128 stands for zero in the data rows.
The table, row by row:
[187 104 139 110  95 152 141  71 151 168 144 131 132 150  98 161 145 143
  79 113 181 112  48 246 151 136 126 135 104 135 113 170]
[ 84 107 110 134 161 148 103 151  58 118 105 125 142  77 159 158 108  97
 185  91 133  76 244 144 172 159 150  84 164 110 165  98]
[ 95 115 153 133 162 184  77 170  88 185 108 129 134 106 209 137  83  87
 172 115 131 117 203 121 159 171 181  94 162 103 136  89]
[132 102  72 101 162 111 103 100 184 156 179 142 153 192  87 140 116 155
 124 114 155  99  77 159 162 161  83 170  97 129 110 106]
[132  91 122 123 204 134  93  95  86 166 139 137 148 136 149 147 155 153
 136 112 227 123 116 197 192 164 118 150 135 128 115 145]
[ 32 108 142 150 200 111 115 178  48  85 103 114 161  99 157 144  95 126
 195 100  98  94 224  67 185 176 170  93 176  76 151 114]
[178 147 100  84 103 131 144  77 145 131 154 156 138 193  96 151 114 133
  80 110 131 115  76 202 125 158 111 115 125 124 117 140]
[240 128  93 136 111 189 147  46  73 209 139 128 103 110  95 121 140 134
  73 127 222 154 128 161 133 186 142 196 127 169 185 158]
[174 119 113 110 146 148 107  85 146 153 131 138 184 118  92 136 109 126
 133 135 145  76  83 145 179 142 112 150 104 137 128 126]
[158 107  62 151 158 133 123 153 142 131 149  97  87  83 117 108 110  59
 118 115  67 117 163 123  95 149 143  67 131  90 169 146]
[143  81 114 187 119 167 130 160 107 118 137  89 104  97 158  80  95  68
 147 112 148 119 197  80 117 138 176 111 114 101 155  86]
[159  87 111 184 139 138 128 171  93 119 127 146 110 136 123  80 134  74
 147 102  77 108 191  64 164 164 171 110 126  81 184 115]
[120 125 125 177 148 160  70 168  45 147  59  91 101 144 130 152 151  82
  83 114 140  76 201 125 146 159 192  33 162  82 146 137]
[203 110 106 129 176 129  98 133 121 134 143 113 113 128 111 119  80  87
 118 126 110  75 129 118 105 145 145  85 124  75 167  82]
[ 72 132 173 122 187 150 100 145  54 122  96 114 162 123 158 126 138 106
 179  86 133  98 173 113 155 129 145 123  79 118 147  81]
[214  47 122 157 103 106  84  78 218 207 202 136 104 167  64  58 117 104
 118 124 112  83  66 147 117  95 138 175  86 121 141 129]
[164 148  81 111  95 152  63 129 154 122 133  68 175 154  99 104  98 107
  66 111  88  91 142 157 108 130 118 100 101 113 136  90]
[148 105 175 171 135 177 111 127  81 118  89  84 132  82 172 135 120  73
 127 108 161 111 197 149 142 171 181  39 169  84 184 173]
[157 109 137 171 135 157  87 149  91 114 123 119 142 110 178 140 143 139
  77 144 157 119 142 136 172 146 141 114 148 116 146 111]
[124 145 157 126 174 151 134  74  70 166 103 135 165 118 134 185 212 125
 121 111 211 151 108 152 156 187 177 145 150 136 178 103]
[118  97 136 144 163 141 121 101  75 162 104 143 156 134 156 159 180 130
 151 123 179 137 102 137 208 219 152 126 126 163 145 119]
[148  97  78 210 145 119 146 186 102 135 123 129 130 105  94  61  86 108
 145 108 122 121 205  71  90 140 145 120 104  97 186 117]
[164 127  97 132 143 157  41 139 123 115 149  87 102 111  93  80 111 124
 124 113 114  91 105 151 157 160 129  72  70  71 127 103]
[ 60  88 181 130 208 130 116 164  42 137 100  89 153  75 186 154  99 114
 177 100 120 100 219 111 171 200 168 113 171 105 157 106]
[245 111  88  75 118 151 117  76 163 169 151 110 115 156  94 147 151 193
 102 144 247 164  53 228 135 112 118 132 124 132 105 167]
[113  81 159 131 199 126 173 135  74 200 135 168 159 144 165 114 157 128
 179 100 162 116 139  97 181 198 160 166 121 131 207  91]
[ 86  99 170  96 178 109  78  90 121 156 127 139 162 123 149 125 111 133
 194 119 163  88  96 117 127 132 122 161 116 125 104  85]
[125 122 118  86 163 137  95  68 139 155 166 158 139 164 122 110  69 147
 117 138 151  85  75 195 146 135  67 150 111 131  90  99]
[123  99 138 139 146 147 121  84  74 136 109 149 192 108 140 131 171 134
 132 115 186 172 144 159 191 183 201 188 151 142 108 144]
[167  99 117 174 132 161 116 123  81 109 105  99 139 132 148 170 159 111
  72 120 180 120 161 195 146 168 161 106 155  84 162 154]
[201  74 134 176 125 157 158  74 109 203 110 153 110 127  76 115 156 138
 111 104 203 131 113 187 181 167 160 179  86 128 196 104]
[137  96 161 125 149 159 135  96  47 145 110 113 156 108 153 196 149 184
 112  89 209 162 111 170 194 168 143 149 144 134 126 143]
[ 93 142 149 151 185 172  96 156  93 107  50 120 143  86 189 159 105 114
 124 113 152  81 204  74 171 190 149 111 117 118 144 141]
[125 111 100 147 129 128 113 166 138 145 147 104  99 137 106 135 108  98
  94 106 114 102 106  93 119 131  88 137  99 137 153 129]
[117 126 167 143 189 150 152 131  92 135 124 143 148  99 154 138 102 140
 198 109 157 101 175 114 176 186 170 123  96 162 169 131]
[150 100 104 104 100 110 107 128 182 135 156 100  84 141 103  95  59  69
  80  95  60 101 158 169  92 155 112  66 134  84 124 114]
[137  99 108 133  99 138 109 124 179 146 141 103 100 133  64  98 115  99
  62 128 112 101 111 146  71 121  73 110 128 101 104 124]
[117 129 145 105 171 122 123  54 180 143 162 130 191 162 100 131  85 133
 135 135 133  99  67 158 118 177 107 149 121 143 117 115]
[239 104  96 124 102 143 120  67 129 185 169 123 105 154  66 133 136  93
  69 147 158  83  49 191 104 128 103 130 131 142 100 108]
[108  77 152 126 161 131 150 112 122 123 122 173 186 103 158 116 108 136
 190 109 141 130 165  88 173 169 163 148 108 158 168  75]
[199 126  58 170 155 111 111 111 159 173 201 103 113 182  43  63 125 135
 125 132 104  87 112  89 113 138  94 158  62 146 179 104]
Each row mixes 2 hidden patterns of the same size, each with a weight. Each row also carries a little noise. Patterns are numbered from 0, in the order they first appear below.
Rows drawn again from the table, each followed by the numbers of its patterns, largest weight first:
[143  81 114 187 119 167 130 160 107 118 137  89 104  97 158  80  95  68
 147 112 148 119 197  80 117 138 176 111 114 101 155  86] 0 1
[187 104 139 110  95 152 141  71 151 168 144 131 132 150  98 161 145 143
  79 113 181 112  48 246 151 136 126 135 104 135 113 170] 2 3
[132  91 122 123 204 134  93  95  86 166 139 137 148 136 149 147 155 153
 136 112 227 123 116 197 192 164 118 150 135 128 115 145] 2 4
[ 95 115 153 133 162 184  77 170  88 185 108 129 134 106 209 137  83  87
 172 115 131 117 203 121 159 171 181  94 162 103 136  89] 0 4
[125 122 118  86 163 137  95  68 139 155 166 158 139 164 122 110  69 147
 117 138 151  85  75 195 146 135  67 150 111 131  90  99] 3 4
[157 109 137 171 135 157  87 149  91 114 123 119 142 110 178 140 143 139
  77 144 157 119 142 136 172 146 141 114 148 116 146 111] 2 0
[120 125 125 177 148 160  70 168  45 147  59  91 101 144 130 152 151  82
  83 114 140  76 201 125 146 159 192  33 162  82 146 137] 0 2
[123  99 138 139 146 147 121  84  74 136 109 149 192 108 140 131 171 134
 132 115 186 172 144 159 191 183 201 188 151 142 108 144] 2 4
[137  96 161 125 149 159 135  96  47 145 110 113 156 108 153 196 149 184
 112  89 209 162 111 170 194 168 143 149 144 134 126 143] 2 4
[159  87 111 184 139 138 128 171  93 119 127 146 110 136 123  80 134  74
 147 102  77 108 191  64 164 164 171 110 126  81 184 115] 0 1
[245 111  88  75 118 151 117  76 163 169 151 110 115 156  94 147 151 193
 102 144 247 164  53 228 135 112 118 132 124 132 105 167] 2 3
[118  97 136 144 163 141 121 101  75 162 104 143 156 134 156 159 180 130
 151 123 179 137 102 137 208 219 152 126 126 163 145 119] 4 2
[ 60  88 181 130 208 130 116 164  42 137 100  89 153  75 186 154  99 114
 177 100 120 100 219 111 171 200 168 113 171 105 157 106] 4 0
[125 111 100 147 129 128 113 166 138 145 147 104  99 137 106 135 108  98
  94 106 114 102 106  93 119 131  88 137  99 137 153 129] 3 0
[167  99 117 174 132 161 116 123  81 109 105  99 139 132 148 170 159 111
  72 120 180 120 161 195 146 168 161 106 155  84 162 154] 2 0
[158 107  62 151 158 133 123 153 142 131 149  97  87  83 117 108 110  59
 118 115  67 117 163 123  95 149 143  67 131  90 169 146] 0 3
[132 102  72 101 162 111 103 100 184 156 179 142 153 192  87 140 116 155
 124 114 155  99  77 159 162 161  83 170  97 129 110 106] 3 4
[148  97  78 210 145 119 146 186 102 135 123 129 130 105  94  61  86 108
 145 108 122 121 205  71  90 140 145 120 104  97 186 117] 1 0
[150 100 104 104 100 110 107 128 182 135 156 100  84 141 103  95  59  69
  80  95  60 101 158 169  92 155 112  66 134  84 124 114] 3 0
[240 128  93 136 111 189 147  46  73 209 139 128 103 110  95 121 140 134
  73 127 222 154 128 161 133 186 142 196 127 169 185 158] 2 1
[214  47 122 157 103 106  84  78 218 207 202 136 104 167  64  58 117 104
 118 124 112  83  66 147 117  95 138 175  86 121 141 129] 3 1
[203 110 106 129 176 129  98 133 121 134 143 113 113 128 111 119  80  87
 118 126 110  75 129 118 105 145 145  85 124  75 167  82] 0 3
[239 104  96 124 102 143 120  67 129 185 169 123 105 154  66 133 136  93
  69 147 158  83  49 191 104 128 103 130 131 142 100 108] 3 2
[113  81 159 131 199 126 173 135  74 200 135 168 159 144 165 114 157 128
 179 100 162 116 139  97 181 198 160 166 121 131 207  91] 4 1
[117 126 167 143 189 150 152 131  92 135 124 143 148  99 154 138 102 140
 198 109 157 101 175 114 176 186 170 123  96 162 169 131] 4 1
